Each path is a new rotation, seen through one point. The rows after it are directions, each followed by how far the rotation turns it, in degrees a step (0 if it stays put).
Each turn is a multiple of 5 degrees from 10 to 175, or 0.
Each row of a path follows its step; steps can be skipped.
Rotation 1:
step 0: [  3.6 -14.4  -2.4  -4.9  26.9   3.8 -16.0   7.1  -0.2 -55.1  -1.9 -16.2
  -5.6  -1.7  -8.7   1.1 -13.9 -27.9 -11.5 -21.4 -16.2  18.3  -4.1   2.3
  -8.4 -28.3  -3.3  24.0   9.1  12.1  25.9   9.5  23.2  16.7  20.9   4.7
 -24.1  14.2 -26.8 -15.9  19.5 -16.2  16.1 -22.1  29.7   1.1]
step 1: [ -5.0  22.6   7.8  14.3  -5.0 -25.1  -9.0  -8.8   5.7 -11.4  24.9  -1.3
  -2.1 -23.3   0.6  -7.4 -25.9  -9.3  14.1  27.7  -9.0  20.4   9.1 -14.2
   4.5   3.5  19.4 -13.7 -24.2  35.1 -23.5 -33.3  28.7 -13.6  -1.0  31.5
  -4.5  16.7  16.1  -8.3  27.6 -26.1 -18.7 -15.6  11.9 -11.8]
step 2: [ 16.4  19.9   6.6  17.3   8.7 -26.7   2.8  20.0  28.8  -9.3  -5.0  -2.3
  -4.6 -45.9  -5.2  -0.8  -4.8  -6.1  -8.8  -6.3 -29.1 -12.0 -15.7   4.2
 -13.4 -10.0 -17.0  -1.1 -14.2  19.3 -36.5  37.3  -8.6  -2.0 -17.5  -0.5
   8.6   0.6 -12.4   8.9  -4.5  45.1 -32.6  -7.2 -14.6  -4.4]
step 3: [-22.4 -22.5 -10.0  -2.3  16.9  14.7  -2.0 -26.5   0.4 -26.7  -5.2   4.1
 -37.1  10.1  -3.0  14.5  31.1  21.6  -4.5   4.9 -12.9   5.2 -27.0  -1.4
 -35.4 -23.1 -20.6   9.1   3.4  10.4 -26.1  -4.0  34.7  17.2   5.8  23.7
   9.7   6.1   6.9  -6.4 -20.3  15.8   4.9 -26.3 -11.7  16.5]
step 4: [ -4.3  -6.4  -2.4 -34.4  11.8  16.7 -13.1 -14.0  -8.9 -17.6 -34.3  11.9
  -1.5 -27.6 -16.2  -3.6  -2.0 -23.5 -12.5   3.8 -14.8  -7.1  41.8  21.9
  -4.0  -7.0   6.7 -38.6 -45.5  10.8   7.2 -11.7  34.1  -7.6  -3.2  16.9
 -20.1 -14.7   8.0   1.6  -9.5 -14.5   8.8  -2.5  -1.9   2.1]
step 5: [  9.1   8.9 -19.1  -8.7 -14.0  -2.0 -13.0   5.2  24.9 -48.7  24.8  12.6
  21.6   2.7   6.3 -39.7   8.8  -3.2 -31.9  -6.5  -9.8  -6.1 -16.1  -3.6
   9.1  17.2 -30.0 -20.7 -22.6  -0.1  15.1  14.9   7.9 -14.9  15.5   3.4
  -0.9   8.7   9.2   2.5  31.5   2.4 -28.5 -27.2  -7.8 -21.0]
step 6: [-34.9  14.9   0.2  -5.2 -15.5 -29.3 -12.2 -38.9   3.1  19.5   6.3   1.6
   0.3  -8.0   4.9  13.5  22.6 -27.2   2.2   5.1  11.0   5.5  18.6 -24.2
  -2.8 -22.1 -20.5  25.5   4.3   0.8 -12.9  26.7  30.4  18.5  24.2  12.4
  -7.6  -0.3  -5.6  -5.5  21.1  18.8 -34.9  -9.1 -22.7  -8.5]
step 7: [-47.4   9.5 -23.5  -8.3  -2.7  12.8 -13.6  25.7 -19.2 -30.9 -12.2  19.6
 -11.9  -3.3  -3.2  17.2 -15.7   2.0   9.4 -18.6  -9.7  19.6  11.2  -2.5
  13.6   3.1  -6.8  14.2 -38.7   8.4 -38.9  -7.7  14.1   7.6 -12.8 -10.7
  20.9 -21.0   1.6  20.1 -14.2  23.6   2.0  16.2 -19.1 -15.0]
step 8: [-17.1  -4.8   3.4  -8.1  30.4  -0.1   3.2   0.2  17.5 -31.9  -9.9   7.9
   4.6   7.3 -31.0  39.8 -29.1   3.6  -9.9   2.2   6.1 -13.2 -14.3   3.3
  -3.3   7.7 -46.7  -8.5 -17.2 -11.0  41.8   5.9   5.7  -0.8  12.4  22.8
   0.0  23.7  16.3  -0.8 -21.9   5.8  -4.6   5.0  12.0 -27.6]
step 9: [ -3.5 -11.3  -1.9 -12.9  -7.2  18.2  14.5   1.1  -5.5 -12.1  22.8  -0.3
  33.2 -18.1 -17.2   4.1  39.8 -45.0  14.4  16.2  -1.4 -16.0   8.0 -39.0
   0.2 -11.1 -17.8 -17.2  -5.9   4.1 -18.7 -23.4  11.8  -7.3  26.1   8.9
   8.5  28.7 -12.3   7.4  -7.9 -32.2 -19.1   3.0   4.0  -7.4]
Directions:
[  6.0   3.1  -3.0  -4.8  -1.0   0.5  -6.0  -2.8 -10.0 -10.7   6.9  -3.2
   4.0   0.7   3.6  -0.4   3.0  -6.8  -1.4  -1.7   1.8  -9.9   0.7   3.2
  -8.3  -2.1   4.4  -9.5  -0.8  -0.1   5.4   4.1  -3.1   2.4   4.7   6.1
   5.2   1.6   0.7  -6.7   4.8  -8.6   5.5   9.6   7.1  -1.9]  80
[  1.8   7.7   0.1   7.6  -3.3   6.1  -3.2  -4.0  -3.6   3.5  -0.8   1.8
   0.9  -1.0  -3.5  -4.0   3.4  -0.8 -14.6  -9.3  -1.1   2.0   5.1  -9.2
   0.5   1.9   0.9   1.5  -2.0  -1.0   9.9  -0.9   4.1  -2.9   3.0  -3.1
  -2.8  -1.0  -7.1   6.2   8.0 -10.1   0.9  -8.9   1.1   8.2]  70
[-1.5 -5.3 10.8  2.2 -2.1 -1.4 -2.7  9.4 -2.4 -0.8 -4.7  1.6  2.7  1.3
 -1.1 -8.2 -0.6  8.0 -4.8 -0.9  1.5  3.9  9.1  5.5 -1.9  1.2  1.1 -4.5
 -7.7  7.5 -3.1  8.3 -2.8  3.8 -3.5 -1.7  4.5  6.9  5.6 14.0  3.5 -2.6
 -3.3  9.4  0.1  0.2]  130
[ 0.7 -6.5 -9.6  7.2 -3.2  5.7  0.3  7.7 10.0 -7.1  5.6  1.2  7.7  7.0
  0.1  1.2 -4.4  1.7 -2.3 -7.6 -0.6 -5.2  3.2  3.1 -0.5 -0.4 -0.2  7.0
 -7.7  0.3 -4.2 10.7 -8.0  0.0 -6.5  2.6 -5.9 -6.5 -3.5 -5.3 -3.5 -1.0
  1.2 -5.0  3.6  3.2]  140
[  3.5  -4.7  -7.1  -0.8   3.2  -4.0   2.5  -1.2   3.8   2.7  -2.9   0.8
   7.5   4.4  -3.6  -1.3   5.9   7.5  -3.6  -7.0  -8.3  -1.8  -2.4   4.3
  -5.0  -7.3  -5.1   3.4  11.7   0.6   4.5  -3.1  -2.2   3.4   3.8   3.5
   2.0   7.1  -8.8  -0.5   1.6  -2.1 -14.9   6.1  -4.2  -3.8]  120
Rotation 2:
step 0: [ -9.7 -19.8  43.0  27.6  -2.1  29.6  -7.0  15.5   7.9  -8.0 -16.7 -13.1
  -2.8 -19.9   7.9  -0.2 -25.6  12.1 -37.9  -4.2 -12.6  14.7   8.2  38.4
   6.2  22.8  15.5   6.7  13.0 -20.0   0.5  -2.7  27.6  16.9 -23.8   0.2
  20.4  -3.0 -16.9   6.9   9.5   3.9   6.3   0.3 -11.6   7.8]
step 1: [ 25.0 -10.3  28.4  22.0  17.3   6.1   7.8  18.9  -2.2 -11.1  14.1   4.2
 -20.8  18.5 -21.3  -1.1 -23.3  -4.1 -20.9  -6.1 -10.7   1.6 -20.8   0.2
  -4.8  41.9 -13.0   3.8   5.3 -38.5  -4.9  -5.4   0.2  16.1   6.2  14.9
  32.1   7.0 -26.9   1.9   1.9 -30.6 -27.9 -13.9   3.7  -0.4]
step 2: [ 29.9  10.0  15.4   3.3  26.7 -14.1  -0.5  41.5  25.1 -12.8   3.3  -3.5
 -11.7   6.2  33.4  15.6  -9.5   1.9   0.3  -5.9   2.4 -16.1 -10.7   4.5
 -11.6  13.1 -13.1  22.9 -21.2 -14.6  -3.5  -9.6  18.5   1.3  -9.7 -13.7
   4.8  11.8 -24.0 -20.3 -39.9 -16.4 -18.8 -16.9  24.6  -2.5]
step 3: [ 22.8  16.5  20.5   1.9  20.8   1.6   4.2   6.0 -10.3 -15.9   6.5  -6.7
 -21.7 -38.2  16.8 -16.8   2.0  21.2 -20.9 -11.5  37.1  -9.5  -4.7   3.2
  -7.3  16.5   2.8   6.7  -5.1  -8.5  -2.3  -9.1  26.6  -7.5  -3.9 -11.9
  10.8   0.8  -5.7 -41.7 -15.8  11.1  35.5 -34.8   4.4   8.5]
step 4: [ 30.2  -9.0  33.1 -21.3  14.9  -0.6 -15.9  14.0   4.1 -23.1  -2.4 -19.3
  -3.0 -13.8 -19.7  21.1 -15.6  27.2  -6.2  -6.3  22.5  19.3 -24.2 -24.3
 -30.0  28.9  28.1  -6.8   0.2   6.1   2.9 -10.0  26.4 -16.9   8.8   6.7
  14.3 -24.3  -0.1   3.1  11.6   4.9  12.1 -10.3 -13.8   7.5]
step 5: [ 13.6   0.0  11.8 -15.4   8.1 -11.1  -2.7  11.9  22.1  -9.1 -10.8 -20.6
   7.9  -7.3 -14.4   8.7 -29.6  24.8 -22.9 -24.1 -28.1   6.9 -23.7  16.8
   8.4  21.2  -3.8  46.0  -8.1  19.6  14.7 -10.3  -4.2  -6.9 -11.7  12.9
   9.8 -35.6 -17.2   5.3   7.9  20.2 -10.9 -26.3  -5.0  -3.5]
step 6: [  8.6  -4.4  19.8  -6.0  21.9   9.2 -10.6   3.0  -1.8  -4.6   9.8  10.4
   6.6 -11.4  -2.2  -1.7 -12.2  16.5 -32.0  -2.1 -27.5  -7.7 -11.0  10.3
  46.6  32.5  24.1  21.3   0.7  14.8 -14.7 -43.6  -9.4   1.5  -0.9  10.2
   2.1  20.8 -19.9 -35.0 -10.8 -11.0  -9.2 -15.1  -8.4  -9.1]
step 7: [ 15.8 -17.5  16.3  12.9  39.6  29.0   3.5 -14.4  27.5  -6.1  -3.4  19.3
   3.2  20.2  21.2   8.4   1.6  15.2 -13.5  14.7   4.8   6.9  -9.6  21.0
   3.3  46.2  29.7  10.9  -7.5   7.1 -10.2   9.2  28.6 -17.0   4.9  -8.0
  -1.5   5.2  -3.5 -19.8   7.6 -24.6  -3.8  -6.6  17.0 -11.8]
step 8: [ 20.6   1.7  34.0  13.6  25.3  14.9  -3.3   3.0  16.8   0.4   1.9  12.0
   5.4  -2.8   1.2 -13.6   7.4   5.8  -8.9  -9.8  16.1 -16.3 -25.0   6.2
 -29.6  32.3   4.3  18.8  -2.4  17.5   1.3  22.6  -0.9  29.9 -19.7 -13.4
  26.8  -4.0   4.5  11.6  -6.7  -0.5  15.0 -26.4   6.7 -45.4]
step 9: [ 17.0   5.7  23.3   0.4  26.3 -14.5   2.2   1.2  15.9  19.3   8.9  -4.1
   2.8  -4.3  -6.4   1.7  20.6  31.2 -21.0   2.6 -19.7   4.1  -6.4 -29.3
 -30.2  15.0   6.3  -0.6  15.3   2.4  -4.6 -23.3   0.3  11.8   1.8  -0.5
   8.9 -11.4   8.7   7.5 -49.5  -1.8  -2.7 -55.7  -4.2  -3.9]
Directions:
[  9.4  -0.4   7.1  -1.6  -5.4  -2.9 -11.2   1.7 -14.1  -1.8   9.7  -0.5
   1.3   4.1  -5.2  -1.6   4.1   0.4   0.3   0.2  -1.1  -2.0   1.4  -5.7
   0.7  -0.5   2.7  -8.7  -2.0  -1.4 -11.5  -5.9  -7.3  -1.3   6.6   0.4
   2.0  -1.3   1.2  -2.7   0.8  -8.0  -1.9  -0.8  -4.2  -9.2]  145
[ -8.8  -9.9   0.9   1.0   3.3   0.9  -0.9  -3.1  -6.3   3.1  -1.1  -2.3
  -6.1  -4.5  -3.5   3.5   6.9   8.6  -6.2  -1.1   8.0   6.9  13.2   2.9
   7.4   7.5  -2.1 -11.0   2.8   0.3   1.3   1.4   5.9  -4.0  -2.4   3.9
  -1.8   1.4  -1.7  -7.0  -7.5   0.7  -1.3   4.5   0.5  -1.4]  110
[  2.9   5.6  -1.0  -0.5  -5.9  -7.2   2.4  -5.3   3.5   6.8  -1.4  -3.9
   7.5  -6.2  -7.0   1.0   3.2  -1.8  -5.9  -8.6   6.2   0.4   0.1 -14.3
  -6.1   3.2  -2.7  -3.8  -5.6  -3.0  -3.1  -4.3   4.9  -6.8  -3.3 -10.8
  -6.7   1.1  -5.7   2.5   1.0   6.5   3.8  -2.2   4.3   0.4]  60
[ -2.4  -3.6  -6.1  -4.2  -0.5  -3.3   1.2   3.1   6.8   3.7   8.0   3.4
   2.0  -2.9  12.3  -3.8  -2.0  -4.7  -1.8   6.4  -1.2  -6.3   4.0  -3.4
   7.5  -5.2  -1.5   3.2  -1.3  -3.9   2.6 -12.8  -2.0 -13.8   1.6   3.2
  -0.7   2.8  -0.9  -9.7  -6.9  -0.3  -1.7  -4.9   3.7  -3.8]  95
[  2.8   1.9   3.1  13.3   4.0   3.2   6.4  -5.8  -1.3  -3.0  -5.8  -3.5
   0.1  -0.8   2.6  -1.2   1.2   2.3  -0.8   2.7   0.0 -19.1  -2.6  -1.9
  -1.8   2.5  -6.8  -2.9   2.1   2.2  -1.4  -0.3   1.8  -4.1   0.0   3.0
   0.0   5.4  -2.5   7.0  -5.9 -11.5  -0.1   7.6   7.4  -5.2]  60
[ -9.4   2.4   1.9   3.6  -5.8   4.7  -1.4   3.5   7.0   7.9   3.4   5.1
   1.5  -2.6   5.8   5.0   4.3  -6.9  -4.2   1.1   4.9   0.8  -5.5   4.3
  -4.9  11.6  -7.2  -3.6  -2.4  -6.6  -3.3   3.4  -6.8   6.9  -2.2  -3.2
  -4.1  -0.6   3.8  -3.3  -0.2 -13.5  -4.0  -5.9  -3.5   0.3]  55
Rotation 3:
step 0: [  4.8  -2.5  -2.5 -18.6  -4.1 -24.8  -4.8  -9.4  18.8  15.4 -19.7  23.5
  -5.2 -15.3  19.4 -22.6 -12.6  -0.3  17.7 -15.9  -1.6   3.1  -9.0 -18.3
  11.8   7.1  14.0 -11.3  -4.8 -10.9   6.5   4.4 -17.8  42.6   1.8 -48.8
  29.2  37.0  -0.2 -18.6  -9.4   5.1 -18.8   2.0   1.4 -27.0]
step 1: [ 21.0 -23.8 -16.3 -10.7 -21.2   9.6  16.2 -25.6 -15.6  10.9 -20.3  22.0
 -12.6   1.1   1.7 -23.0  -8.5  -2.4   2.8 -42.2   8.3  -5.9   1.1  21.2
   0.8 -28.3 -11.4 -12.2   4.4  12.8  -9.4   5.5   3.8  25.8 -15.5 -18.8
  23.8 -21.5 -22.4 -41.2 -11.3  20.2 -11.9 -11.5   4.9  -0.3]
step 2: [-10.3   9.4 -10.3 -16.5 -12.9  26.5  25.3  -4.1  30.2  -4.5   1.5  -6.2
  -8.4   7.0  13.3 -32.4  -3.2  -0.6   5.9   0.9  21.5  33.0 -18.9  17.6
   4.9 -16.6 -16.4  -2.5 -18.2  -1.4   4.8  -7.0 -30.5  21.7  32.8 -19.3
   7.6  11.9 -18.3 -42.0 -14.5  -0.4  -1.3  -8.9   5.2 -21.8]
step 3: [ 12.7  11.1 -16.5 -12.4 -19.8   0.0  15.8   5.9  -7.9  -8.9 -37.0  25.2
   7.7  11.6  -0.6  10.5   2.1  16.3  10.3   0.8  26.8   6.6 -10.1  16.5
   2.9 -28.3  -4.9  15.3  -2.9  45.2   7.4 -12.1   5.8 -11.4  15.7 -18.9
  28.5   2.0  -4.6 -25.0  21.5  -4.0 -27.6 -36.6  16.0 -21.7]
step 4: [ -2.6  -2.5 -26.8 -20.0 -23.0  11.4 -13.5   3.0  15.3  -2.0 -29.3   1.8
 -25.8  19.2   9.6 -12.1 -10.5  -2.8  -8.3  -9.4  18.3  24.3 -22.8 -14.8
  10.5 -33.7  14.1 -15.9 -15.1  18.1 -12.9 -18.0  17.3   3.4  30.5  -1.1
  35.7  44.2   9.2  -2.6   2.2   2.3   3.6  12.1 -15.6  -8.1]
step 5: [ 21.1 -15.9 -28.6  15.2 -30.4  15.8   4.8 -11.2   5.1  26.4 -29.7  45.2
  13.8   1.1  22.8   2.8 -18.0  10.2  16.6   6.3  33.4  -6.2 -15.7  -7.0
  -8.8   6.5   8.2   8.8  -2.9   8.4  15.9   2.4  11.4  26.2  10.5 -23.1
  19.9   3.5  11.7 -18.2  18.4   7.0 -17.6  20.1 -22.4  -9.0]
step 6: [ 22.5  -3.1 -12.3  -3.1 -21.4  19.7 -19.5 -21.6   2.1   5.7 -18.5   6.5
  -1.5  18.9  14.0 -29.1  -9.1  23.2 -23.8  -2.9   1.8   0.8  15.6  28.9
 -13.3 -10.5  10.9 -18.2  14.9  -2.9 -17.3  -7.0   1.9  11.3  24.6 -31.6
  25.3   3.6  -3.7 -35.0  -8.3  19.1  35.7  13.2 -12.0 -26.9]
step 7: [  6.9 -19.8 -17.0 -16.6 -33.0   6.2  -6.6 -11.1  27.1   3.8   7.7   8.3
 -11.9 -38.3  17.4  -6.4   7.5   8.8  21.4  23.2   2.3   9.6 -10.6  23.6
 -15.1 -15.4  13.6  -1.2  15.6  10.8   5.5 -22.7  -1.1   9.4  13.9 -27.5
 -14.4   1.1 -10.2 -43.9  12.8  -1.3 -17.0  -5.2  -1.1 -40.3]
step 8: [  7.7 -10.9 -17.2   1.0 -31.7  21.8   1.6 -25.2 -17.7 -18.7 -26.2 -11.0
 -24.0  -0.9  13.4   0.2  13.1  -1.4  -7.4   5.8   7.6  -6.0   8.4  15.2
  27.4 -21.4  36.6   0.2 -20.2  23.4  -3.6   3.2  -8.8 -26.1  23.6  -3.1
  18.2 -12.3 -19.7 -41.4  12.9   2.8   6.7 -21.5 -17.5 -16.1]
step 9: [ -4.7   0.8 -24.1  -4.4 -21.5  14.6   7.5  -8.8  34.7  -8.8 -33.5 -20.0
   7.6 -11.2  20.6  22.0 -24.8  -7.9   8.7  20.2  24.6  11.2  -8.6   3.8
  19.9  13.4  21.0  -7.0  -9.7   5.4 -22.3 -26.3  25.3  29.9  31.5  -0.3
   4.8  12.0 -20.4  -9.2  15.4 -23.4  -3.6  -9.8  -7.2 -16.1]
Directions:
[  0.4  -4.3   0.5  -3.0   0.6   7.0  -5.3  -2.0   8.2   7.2   6.3   4.7
  -0.5  12.4  -3.4   7.6   0.3   3.9  -1.5  -3.3  -3.9  -3.9   3.8   5.1
   4.5   3.6  -5.2 -11.2  -3.0  -7.3  -1.2  -0.4  -1.0   1.0  -6.0 -13.5
  -1.6  -5.4   0.3  -1.1  -1.0   3.1  -8.6   6.6  -2.7   0.4]  70
[ 0.2  6.3 -6.7 -4.1  8.9 -2.5  2.8  6.9  4.0 -0.2 -4.5  4.5 -4.5 11.7
  2.5 -0.3 -1.8 -2.2 -5.8 -7.2  4.2 -1.5 -7.1  9.4 -6.2 -2.7  1.0  8.5
  1.7  4.1  5.2 -9.1 -8.2  2.5 -6.9  4.9 -3.2  1.6  7.4 -2.5 -3.3 -0.8
 -3.3  1.5 -4.1  4.9]  35
[  2.4  -3.6   3.8   5.1  -4.2  -1.6  -1.3  -7.1  -1.5   5.6   2.9  -1.3
  -6.1  -4.1   2.5  -1.5  -0.9  -4.4   7.6  -1.8  -4.2  -3.2  -2.2   7.9
 -12.1   0.3  11.5  -2.0   9.9  -8.5   0.9  -0.6 -12.7   0.0  -3.2  -5.0
   4.3  -0.2  -3.5  -2.7  -7.9   0.5   3.3  -3.8   6.1   4.9]  60
[ -2.5  -6.4  -1.2  -5.3   1.9   0.4   2.4  -2.5   0.8  -3.9   6.3   7.4
   7.1  -1.6  -2.3 -14.4   1.4   2.5   0.2   4.4   4.1   0.2  13.4  -2.4
  -1.8  -6.8  -1.2   2.7   6.6   3.9  -3.2  -1.0  -7.5   8.4  -6.4   0.8
  -5.0  -8.7  -1.5  -1.2  -5.8   2.2   5.2   6.8  -2.2  -5.6]  70
[ -5.3  -7.3  -2.7  -5.0  -1.4   3.7   1.4  -0.2   6.8   4.4   2.3  -4.1
  -5.1  -5.6   0.0  -0.7  -2.2   1.3   9.3  -5.0  -0.2  11.3  -6.1   4.1
  -4.8  -8.3  -5.2  -4.2   3.9   1.8  -3.4  -3.2  13.0  -2.9  -2.3   3.9
 -10.3   3.2  -3.6   1.5  -2.3   1.4   4.3   6.3  -2.5   9.7]  135
